The rows of Y fall into several groups, and each row is roughly a mix of its group's hidden directions.
Y (79 x 10):
[[  3 -18  25  18 -20 -21  -9 -27 -15   8]
 [ 16  13  -5  22  24  14  37  -6   3  10]
 [ 20 -11 -25  20   2  32 -16   7 -13 -15]
 [  8 -25   2 -29 -30  -4   6  17  -5 -20]
 [-18  26 -21 -15  -1 -15 -23 -25  11  -5]
 [ -5  12 -36  19  15  23  -8  24   2   4]
 [  4  18  29  -6  23 -16   5 -18  -8  28]
 [  0 -11  35 -21   9 -29   3  -7  -1  20]
 [ -8   5  32  -4  11 -10  31  11 -11  26]
 [ -6  10  32 -20  -6 -26 -10 -28  -4  -6]
 [ 10  14 -23  20  15  30 -12   1 -27   3]
 [ -2   1  -7  34  -6 -11  11 -16  10 -37]
 [  1   3 -16  39  14  15   4   5   9  30]
 [-14  -6   6 -37  23 -10   3 -10  23  18]
 [ 12   9 -22  34   6  23  25   9   7  -5]
 [-21  28   4 -22  -9 -12 -23   9  17 -18]
 [ -8 -20 -27  -8  -4  18 -24  32  -4   4]
 [  4  11 -28  32  -6   3 -30 -15 -10  -3]
 [  4  -4 -21  26  19  22   1  17  -1  31]
 [ 12  16  10  18  -6  -6  33 -23   8 -24]
 [ 21  12   8  34 -14   2  17  -8 -23 -18]
 [ -1   3 -32  12  18  27   6  25  14  14]
 [-16  25   9 -20  16 -19  -9 -16 -10  29]
 [ 18  -4   0  13  11   9 -26   1 -31  29]
 [ 21 -36   5  -2 -13  21   4  26   6  -9]
 [-14  34   6 -24  14 -18  -3 -21  -6  15]
 [-11  22 -29  11  18  20 -23  20  -1   7]
 [-19  -7   4 -18 -28 -16 -32   1   7 -20]
 [ 12 -25  26  21  -9   1  26  22  -4   6]
 [  6  -8  41  -3   1 -13   0 -32  -4  17]
 [-10  14  16 -35 -14 -18 -24  -7  -8 -14]
 [ 22 -19   2 -15  10  16 -28   9 -21  22]
 [ -9  24  15  -7  14 -26  16 -33   1  10]
 [-11  15   4 -25 -17  -7 -30  19 -10 -24]
 [ 10 -25   2 -34 -27   4  -2  20 -10  -8]
 [  1 -14  21 -23  -9 -26 -19  -2   4  30]
 [  0   1  27  12   4 -25  19 -35   9  -5]
 [  8   9  -1 -12 -20   4  -9  19 -26 -37]
 [  1  -2 -11  40  14  -3  30  -8  17  -8]
 [ -7  18  -2  48  -5  -4  15   0 -13   9]
 [  8 -19 -22 -13 -14  24  -6  36  -7   0]
 [  1  -2 -20  34  11  27 -19  20   5   3]
 [  0  -6  39  -6  18 -17  28   3  -9  14]
 [  8   1 -25  38   6  24  15  10  10   7]
 [-14  12  21   5  15 -31  24 -23   3 -11]
 [ -3   3 -15  34   8  22 -30  17   6 -10]
 [ 10 -18 -25  20   6  28  11  25   2  13]
 [  3  -4  18  39  11 -11  16 -26  14  -4]
 [ -2  13  -4  24  -7  22  11  25 -19  29]
 [ -6 -12   3 -18 -31  -9 -25   7 -14 -29]
 [ 10 -19  -5 -27  10  12 -10  22 -34   8]
 [ -2 -24 -36  10  -8  24  -4  23  10  -7]
 [ -1  -4  15 -37 -23  -5 -27   6 -11 -12]
 [ 19 -31   9  -5 -15  13 -11  27  -5  23]
 [ -8   4  15  27   0 -33  17 -21   7 -17]
 [ -7  14   2 -26   9  23   9  23 -11  31]
 [ -2 -20 -26 -18  19  22  -4  26   0  17]
 [ -1  -3  28 -26 -19 -26   0 -19  -3 -17]
 [ 12 -13 -24 -19  20  26  23  20  -4  -3]
 [-15  32  13 -21   8 -27  -2 -25  -3   1]
 [ -7 -23  14  -2   6 -12 -22  -9  -9  40]
 [  9 -22 -23  26  -4  22   8  27   7 -10]
 [-11  -4  32 -27   1 -26  18   3  11  15]
 [  5  11 -33  24  -2  32 -11   5 -12  -9]
 [  0 -18  19 -40 -10 -14  -7  10  14  19]
 [  5 -22  -7  -1 -21  15  14  19  24 -29]
 [  3   0  -5  35  25  10  19 -10   8  26]
 [-11   1   9 -21 -28 -17 -14  -4   4 -36]
 [  5 -15  26 -19 -22   4 -36   4  -9  -7]
 [-10  -4  21 -23 -20 -26  -5 -22   8 -23]
 [ -6  29 -22  12  11   4 -25 -16 -21  17]
 [-19 -10  -8 -30 -18  -6 -26  12  12 -20]
 [  1   5  22 -26 -20 -19  -9  -7 -18 -29]
 [  9 -21  22 -16  -7 -23 -23  -2  -2  29]
 [-23  -9  -4 -24 -20 -13 -19  -1  27 -20]
 [ -1  11 -12  26  29  15   9  -5   1  33]
 [-27  25  14 -20   3 -22  22  -8  13   8]
 [ -2  19  -6  27   6  25  20  17 -22  15]
 [  9   2 -26  36   8  25  15  13   6   8]]
Here is one row of each group, with its name. Which group are the others in?
[ -5   8 -29   1  19  25  -4  31  12  13] => K
[ 13 -32  37  -2   2 -22  14   1   3  -4] => F
[ -8  21  25  -8  13 -22   2 -34  -3  15] => T

[-9 27 -7 -4 26  9 -7 -6 -8 38] => T
[ 15 -17   6 -30   4  17 -18  18 -11  27] => F
[ -4   3   8   6  17 -26   8 -31   7 -32] => F
[ 13 -30  26 -16 -22  10 -22   6 -10   3] => T
[ -2   4  23 -42 -12 -21   1 -16 -11   4] => T
[ -1   0  -1 -37 -14  11 -29  20 -16   6] => T
